In the data rows, the value 128 means zero.
How far apart are the two rows of each pair, measured in a hidden way? 0 means very close, and 20 very far. Two or three weighted sums of its numbers give each row a place; it is the straight-line distance between the places.
[119 121  93 139 123 122 119 130 117 135  86 136 116 115 118 135]
[128 144 137 137 118 126 130 137 118 134 136 144 139 131 140 142] 6
[116 132 124 127 116 128 132 115 135 134 143 123 133 138 130 127]
[133 162 178 141 127 144  96 104 109 125 154  89 158 153 127  82] 10
[168 158 136 136 130 137 144 159 145 146 133 158 159 137 142 158]
[113 100 123 118 132 119 147 121 112 113 125 141 124 127 108 136] 10
[125 134 131 132 105 152 136 126 150 107 128 149 111 116 157 143]
[146  79 193 150 207 139 104  99 118 142 117 106 136 147 143 137] 10
[156 116 128 114 125 115 140 163 126 167 133 150 166 146 106 157]
[151 140 101 113 103 110 147 165 136 126 105 149 138 120 110 166] 9
[124 116 133 140 127 119  70 148  77 106 136  97 128 120 128  99]
[110 126  79  98  70 137 114 157 107 123 110 171 138 143 142 175] 10
[156 151 189 177 176 177 161 120 206 161 136 167 125 143 172 139]
[143 128 131 142 137 100 101 127  77 145 148 106 151 146  93 113] 14
[100 150 104 121  86 162 141  93 128  86 116 169 103 110 146 136]
[125 106 102  82 115 112 158 132 133  73 129 128  75  97 137 100] 3
[127 147 161 154 149 156 123 139 125 139 149 130 155 147 142 133]
[139 142 132  98 140  65 196  89 155 158 124 129 146 144  88 125] 12
[148 148 124  95  82 123 104 135  89 113 130  90 144 137 136 124]
[129 141  93 127 116 128 124 128 138 114 116 132 125 119 137 101] 5
[157 135 126 122 117 129 142 183 139 115 133 159 121 129 138 161]
[127 116 132 106 140 146 128 121 163 163 125 129 134 159 182 135] 8
[138  98 109  99 116  85 138 161 124 109 144 107  94 107 106 114]
[134 145 124 118 135 125 167 115 135 104 116 158 106 135 127 139] 15
[100 102 120 135 116 146 102 124 127 113 138 112 120 120 159 112]
[ 97  96 122 129 120 146 112 105 138 154 129 124 143 138 137 130] 1
[145  85 105  81 106  75 152 169 137 105 125 115  70  85 113 137]
[156 198 122 155 120 147 156 106 161 135 109 187 162 152 120 146] 17
[125 108 146 139 121  94 149 118 126 115 135 136 110 104  77 133]
[111 102 130 130 121  99 113 117 117 111 157 136 127 133 101 134] 5
[140 151 136 153 132 153 124 120 160 130 116 129 137 118 141 131]
[146 139 148 140 152 167 129 127 162 113 124 128  86 125 179 152] 5
[ 75  92 113 136 135 146 131  91 123 109 127 148  94 121 161 111]
[126 103  98  87 126 111 135 155 134  98 128 112  77 105 125 124] 5
[ 84 103 120 110 107  88 120 113  92 138 133 129 165 130  72 115]
[111 148 116 135 105 107 131 104 123 110 150 136 160 138  87 100] 8
[ 75  90 127 149 121 124 116  74  97 107 116 124 113 116 102  67]
[119 140  90 100  70 101 148 162 105  91 145 146 102 122 112 149] 10
[122 146  92 123 106 119 162 153 119  94 164 161 131 115 114 141]
[151 206 162 146 122 154 150 109 158 149 129 161 173 155 118 162] 9
[132 137 151 123 102 140 141 131 129 122 148 143 111 139 156 153]
[127 125 150 178 145 142 141 125 162 120 124 159 130 105 125 148] 11
[114 149 141 183 145 155 159  96 148 122 102 175 148 123 124 112]
[105 116 114 118 126 140 116 123 122 129 140  86 124 123 122  96] 12
[106 136  98 116  72 118 146 180 110  93 144 123 106  98 125 113]
[134 150 105  94 124  90 147 107 115 147 134 142 155 127  99 125] 12
[101 130 104  95  98 123 128 127 151  31 141 109  84 101 142  98]
[108 127 114 123 122 108 122 104 122 132 149 109 137 124 105 101] 12
[103 110 137 115 130 121 104  96 113 127 145 122 121 118 121  90]
[135 116 150 153 141 119 126 125 142  99 126 124 119 130 115 111] 16
[127 142 151 134 146 122 161 113 153 100 142 154 103 119 135 127]
[114 110 148 148 152 130  94 132  75 120 138 103 137 134 123  91] 4
[118 153 117 113  97 123 135 120 126 141 143 138 139 140 119 141]
[112 133 108 125 100 149 138 145 146  56 116 147  88  85 150 115] 11
[160 153 113  88 115  89 112 109  87 118 124  90 143 149 103 112]
[127 110 120 115 126 110 105 133 109 129 110  99 128 131 114 133] 9
[110 108 131 131 127 115 139 115 114 140 125 114 131 128 121 116]
[112 128 112 118 125 124 161  96 145 108 113 143 140 131 111 133] 11
[153 141 112 107 132 123  92 131  99  93 139 113 113 106 133 148]
[ 70  98 147 133 138 143 133  63 124 112 112 124 102 142 131  89] 8
[136 144 151 120 142 143 117 120 128 128 155 103 125 126 137 101]
[120 132 138 136 143 117 121 134  88 138 151 116 149 139 109 119] 5
[136 178 164 163 143 168 159 101 179 122 122 173 128 116 140 137]
[133 166 130 129 103 135 100 163 114 123 140 135 126 134 145 160] 15
[113 103 103 106 109 110 136 129 111 138 107 119 140 136 117 156]
[151 148 168 129 140 126 102 137 118 127 146  94 133 139 133 116] 14
[137 125 126 136 128 113  97 134 109 143 118 106 130 131 101 125]
[148  97 166 136 170 147 125 157 145 116 135 149  77 123 152 162] 11
[128 129 108 130 127 125 136 122 147 153 103 139 134 116 116 152]
[ 94 102 148 118 130 161 104  94 145 122 123  92 101 127 186 108] 3
[ 86 122 134 133 136 149 128  84 137 122 108 122 123 113 134  79]
[111 128 129 123 124 140 122 125 132 123 151 112 116 141 134 113] 6
[135  94  99  94 124  73 153 122 115 141 110 128 120 136 104 151]
[ 77 101 119 147 115 128 121 102 106 115 115 118 111 113 118 116] 7
[150 111 146 124 187  88 173 115 156 116 133 100  90 122 118 103]
[137 118 137 101 144 118 142 166 131 109 180 105 120 137 122 138] 1
[148 119 107 115 144  95 128 138 144 159 111 128 140 128 105 150]
[147 113 126 104 147 123 154 152 143 105 123 140 107 115 126 134] 15
[139 131 139 122 157 121 172 117 145 101 132 148 102 117 135 145]
[132 124 153 115 153 100 142  88 158 154 114 112 115 147 107  90] 12
[149 159 158 150 143 126 139  70 136 157 112 136 155 144 127 103]
[146 113 152 166 167 146 161 124 156 130 137 132 109 111 118 126] 12
[117 150 112 122  98  82 128 115 114 120 112 124 152  92  66 101]
[113 108 121 115 126 131 127 139 117 169 140 115 125 122 129 113] 11
[115 113 145 146 154 116 137 114 133 124 130 163 117 110 101 120]
[107 118 117  98 119 117 131 101 139 132 119 122 133 126 118  98] 5
[154 160 171 166 154 164 172 144 162 101 138 156 112 133 150 149]
[174 164 132 161 142 125 164 147 138 152 158 144 155 168 146 136] 10
[123 127  92 114  87 119 138 136 111 142 137 166 149 147 124 165]
[110 127 105 145  92 115 108 143  81 122 129 124 153 109  82 129] 7
[134 103 102 128 121 134 118 145 139 148 105 136 125 104 132 156]
[159 143 159 134 156 113 154 134 165 146 119 159 102 122 102 139] 13
[145 104 176 145 168 161 123 139 162 120 144 154  93 116 160 160]
[141 156 116 122 124 111 159 141 128 127 128 148 120 141 118 147] 12
[144 105 113  92 120 118 127 121 134 131  85 151 118 136 134 161]
[122 108 130 120 112  96  98 139  78  95 147 107 115 126 104 105] 6
[ 87 110 127 153 126 144 117  98 131 148 117 130 163 155 114  97]
[114 121 144 147 117 158 131 163 124 124 144 138 128 127 145 164] 6
[131 113 139 167 142 108 119 110  80 148 151 112 167 153  91  90]
[142 153 179 162 173 150 170  59 181 147 100 159 132 121 120 129] 7
[121 127 137 117 146 169 144 120 165  99 123 145  77  93 185 132]
[107 100 147 176 155 163 116 119 109 110 133 115 127 145 140 133] 14
[172 158 153 124 145 117 186 133 179 139 129 154 114 145 118 139]
[133 112 136 152 138 133  84 129  95 123 130  92 127 132 122 113] 13
[114 139 105 127 127 124 167  93 159  89  98 161  95  81 135 132]
[154 167 117 105  91 122 128 124 131 158 116 125 155 132 128 103] 12
[130 154 109  92  82 117 133 106 132 153 135 132 153 138 127 114]
[159 124 148 133 130 138 125 141 121 116 142 127 119 148 143 151] 11
[147 137 132 131 124 117  93 151  90 150 128 101 128 129 129 124]
[134 156 119 130 114 158 126 111 151 176 114 144 135 146 163 117] 5
[ 91  99 144 149 134 176 123  85 152 152 121 140 147 131 150 125]
[ 97 138  97 117 107 122 131 124 133 139 130 119 123 127 130 116] 13
[145 114 101 119 131 124 133 146 124 162 116 130 145 115 117 164]
[105 101 119 127  97  96 127 145  95 116 148 130 110 121  96 132] 5
[139 128 115 129 126 121 172 139 142 102 131 130  98 128 137 144]
[108 113 114 123 111 113 127 104 117 128 133  97 133 122 129  98] 8
[145 122 129 126 130  91 166 156 115 112 164 125 137 123  65 162]
[148 133 151 142 162 111 135 130 118 152 146  94 125 165 124 102] 16
[145 139 135 123 120 140 159 142 160 115 141 135 108 125 153 151]
[ 83 113 108 125 109 137 128 110 120 111 107 114 120 128 146 124] 8
[135 156 124 125 113 120 175 129 140 105 130 149 112 112 101 143]
[ 88 127 127 133 106 123 123  90 120 139 119 115 145 139 118  98] 10
[156 154 150 121 136 146  86 140 100 137 180  98 153 153 159 118]
[128 120 153 140 152 125 134 132 117 131 140 153 125 119 129 159] 8
[113 130 132 130 147 140 130 113 144 128 139 131 130 114 127 114]
[122 131 132 137 140 148 128 142 144 110 145 124 109 126 156 135] 4
[112 144 136 181 126 180 122 137 130 131 132 162 160 139 162 144]
[122  87 155 147 171 144 120 150 152 130 136 125 108 120 144 159] 6
[120 107 147 132 148 128 108 142  90 147 134 124 152 162 121 153]
[ 63 130 106 173 130 160 140  60 121 109 108 138 140 134 118 101] 12
[162 168 126 126 153 104 151 110 138 133 114 137 122 134 121 138]
[156 168 123 123  98 122 111 117  99 132 131 118 143 128 120 115] 5
[158 157 103 119 120 111 109 124  85 140 144 106 160 158 112 123]
[ 80 110 124 114 112 130  81 126  97 128 146 113 127 111 119 105] 7
[151 153  76 114  81 138 125 166 121 126 112 152 176 130 135 183]
[135 135 144 180 139 131 109 135  92 142 144 108 144 128  99 130] 11
[135 142 102 126 109 115 138 152 134  91 163 147 125 132 123 137]
[147 143 171 134 144 112 118 120 133 150 167 104 128 151 130  98] 13
[175 144 110 118 141 114 162 168 152 115 122 172 127 137 120 175]
[ 92 111 127 123 139 130 139 102 121  93 126 135  91 124 152 108] 9
[139 114 136 103 132 110 110 139 109 109 110 113 127 121 104 111]
[134  73 132 140 151 129 120 133 124  99 103 132 111 128 111 138] 11
[112  99 134 120 123 113 136 123 122 106 115 125 110 114 103 132]
[153 124 143 118 150 126 139 178 131 135 168 117 114 148 147 136] 14
[170 124 136 142 148 133 185 181 152 131 148 153 140 131 127 174]
[126 158 127 141 124 144 119  90 141 135  97 102 132 111 139 105] 15
[146 100  75  92 110 110 143 194 123 132 126 148 115 125 141 190]
[118 168 167 187 154 158  88 118 107 129 120 120 183 145 136 120] 11
[141 105  77  87  99  98 127 195 113 121 124 119 136 103 135 183]
[119 112 121 119  98 128  95 138  90 120 137 102 135 124 111 123] 10
[149 139 122 107 144 113 112 130 100 132 116 111 129 141 135 121]
[101 101 134 114 122 124 125 140 122 118 112 125 115 129  93 139] 14
[109 155 116 144 113 121 126 111 132 167  80 144 157 117 101 126]
[108 141 139 125 126 152  92 113 128 147 110 128 125 145 144 110] 8
[140 122  99 115  93  82 135 147 114 163 125 135 141 102  70 163]
[147  84 107 133 122 138 123 115 136 153 100 173 146 143 142 168] 13
[112 136 138 110  97 163 126 165 136  87 120 155 128 105 162 162]
[ 96  74 132 143 134 123 127  88 118 170 130 128 142 130 107 110] 13
[158 154 124 151 120 133 141 132 158 126 121 136 137 114 128 123]
[ 77 109 123 124 116 143 127 114 117  88 115 111 110 103 128 111] 12
[138 116 127 113 128  99  76 140  85 120 126  86 130 116  94 108]
[ 97 108 131  99 116 128 111 105 124 136 149  90 129 127 135  90] 2
[ 66  91 117 136 120 134 136  82 122  99 123 118 106 121 119 107]
[125  91 149 110 153 116 131 164 136 107 151 124  81 106 115 137] 11
[112 133 134 112 115 122 155 107 142 137 137 127 126 149 129 105]
[ 75  84 118 120 123 118 125  76 115  68  93  98  82 104 118 103] 15
[112 126 140 121 126  90 136 118 109 118 120 134 148 115  89 109]
[148 129 113 111 106 112  92 139 107 122 115 107 120 102 111 123] 11
[129  86 117  96 140  96 166 118 146 135 101 161 128 133 136 159]
[102 120 124 118 141 130 132 113 128 100 123 115  98 101 127  97] 4
[121 144  79 108  87  67 150 122  91 105 132 119 143 102  44 117]
[121  98 117 103 122 113 154 115 154  93 111 146  96 116 120 116] 11
[ 71  25  97  76 109  72 127 159  99  73 177  76  60 126 123 110]
[156 159 146 122 117 120  99 156 112 159 143  91 161 161 153 121] 19
[144 131 100 131 111  99 165 145 118 162 137 148 179 140  82 162]
[152 137 126 112 136 169  86 136 129 128 103  94  81 118 167 152] 10
[114 121  50 109  76  78 140 138  77 117 111 129 142 106  69 139]
[ 86 105 114 138 132  92 149  92 119 137 140 131 171 135  63  96] 13
[140  84 138 124 148 111 117 156 124 116 137 126 104 121 118 158]
[166 166 139 163 150 150 154 161 163 166 147 159 135 155 146 162] 11
[137 147 143 108 171 133 156 128 171 132 117 148  95 123 157 138]
[132 157 149 166 132 145  88 102 108 151 123 142 160 130 100 115] 13
[133  92 152 124 158  90 147 116 132 139 115 128 118  99  91 122]
[144 124 150 119 151 116 142 143 133 109 128 140 108 113 113 148] 5
[127 159 161 163 148 134 133  83 133 133 112 142 169 146 113 115]
[141 113 124 143 162 113  95 153  83 142 145 121 115 145 124 124] 14
[180 163 142 140 140 135 140 136 166 121 126 146 151 115 127 147]
[163 148 148 160 129 133 146 141 153 139 135 160 144 137 143 160] 6
[157 100 130 118 144 114 154 182 128 102 147 123  85 112 112 152]
[ 84  90 134 137 153 152 129 112 147 164 117 107 152 147 130 113] 5
[179 173 145 124 141 123 169 166 145 149 159 152 149 142 129 153]
[137 142 152 200 160 155 167  70 163 141  93 139 147 107 105 104] 19
[121 124 109 118 122 128 123 128 125 169 105 129 138 117 133 134]
[138 135 149 146 153 128 148 108 128 124 138 107 122 131 150 115] 7
[120  81 107  97 122  97 125 157 138  89 120 125  98 120 132 134]
[113 144 102 112  92 137 130 159 121 106 142 128 129 121 159 149] 8
[ 92 102 119 125 109 148 103 121 113 159 126 135 147 137 128 121]
[133 121 140 128 143 108 145 107 127 176 100 134 140 128 106 130] 6
[151 121 142 162 150 124 115 133  92 147 138 108 140 137 123 148]
[135 127 128 139 113 133 112 144 123 141 143 113 139 124 129 135] 5
[199 168 155 146 148  97 177 150 150 142 165 145 167 135 107 165]
[127 111 158 137 169 126 114 117 110 145 154  99 144 141 114 128] 4
[161 148 145 120 120 112 108 125  98 128 154  72 118 150 128  92]
[139 121 150 149 163 134 148 107 155 150 136 111 149 134 134 126] 7
[101 129 138 165 127 162  82 125 111 141 123 106 147 135 148 134]
[126 122 113 102 122 121 124 138 126 140  96 125 121 106 127 137] 12
[139 108 147 146 145 155 111 123 129 145 136 116 129 152 147 132]
[ 92  96  83  81  54 141  96 171  99  76 119 155  88 107 140 148] 14
[175 132 121 121 108  98 167 202 120  97 146 161 117 129 135 185]
[111 155 128 162 126 146 124 103 138 116 127 151 144 117 131 118] 7
[137 109 156 151 155 128 133 159 145 133 132 134 115 123 143 171]
[119 106 132 137 144 119 105 131  99 124 117 119 115 124 124 104] 6
[118 115  53 102  61 136 109 160 103 128 105 155 146 110 113 160]
[107 113 132 112 126 119 102 110  96 110 143 100 126 131 108 124] 4
[127 138 122 125 133 152 121 125 128 146 147 138 148 145 141 135]
[126 146 138 136 135 153 141 136 164 121 129 155 110 126 179 147] 3
[165 144 125 113 116 141 120 195 119  98 113 149  96 124 158 165]
[160 121 122 100 141  88 182  89 132 144  96 162 151 131  96 130] 10
[137 120 147 119 152 177 116 121 168 137 113 118  82 112 193 111]
[110 110 126 134 137 130 133  78 144 161 117 114 174 150 109  95] 13
[128 136 112 115 110  95 141 133 116 143 119 121 169 130  92 120]
[204 142 130 118 157  78 193 136 173 152  86 170 154 136  81 173] 11
[137 119 136 112 139 112 100 132  80 127 144  97 143 122 122 125]
[139 165 119 126 117 128 133 136 128 114 113 136 109  98 133 130] 1
[131 145 122 146 126 125 137 108 144 120 124 116 114 126 146 106]
[152 140 132 115 155  99 163 120 171 115 130 157 134 137 130 140] 11
[141 134 114 136 119 134 118 159 141 123 153 136 141 121 125 139]
[140  87 174 172 201 148 148 109 158 133 129 143 121 133 133 142] 11
[125 133 125 111 132 121 134 119 150 121  91 117 115  95 129 136]
[176 173 149 137 148 108 178 154 151 155 150 175 162 149 104 153] 16
[109 132 119 119 134 152 131 111 154 151 139 120  99 122 162 117]
[105 140 144 166 129 167  77 131  90 132 162 102 155 136 133 115] 8
[143 125 168 123 167 158 119 155 169 142 121 120 105 147 188 154]
[ 97 134 142 117 114 143 121 118 124 131 142 117 131 135 126 113] 7
[114 103  93 112 109 151 129 144 133 124 119 163 125 132 151 171]
[126 105 126 121 129 169 124 121 152 118 116 144 109 127 177 137] 6
[118 149 115 152 105 138 122  93 141 137 120 147 170 130 124 101]
[141 144  76 114  73  92 142 168  86 145 128 153 166 134  66 145] 9
[130  79 126 102 171  95 148 130 154 139 147 103 123 127 123  99]
[112 121  72 101  97 101 135 132  83 126  93 128 143 130  97 133] 14
[178 165 143 124 133  67 126 127  79 147 171 100 165 164  75 108]
[134 138 157 136 139 114  96 119  91 136 172  75 118 139 115 100] 9
[ 92 125  86 117 112  83 153 138 117 122 130 125 143 121  97 135]
[166 150 128 133 133 134 155 168 146 145 138 179 151 155 132 182] 19
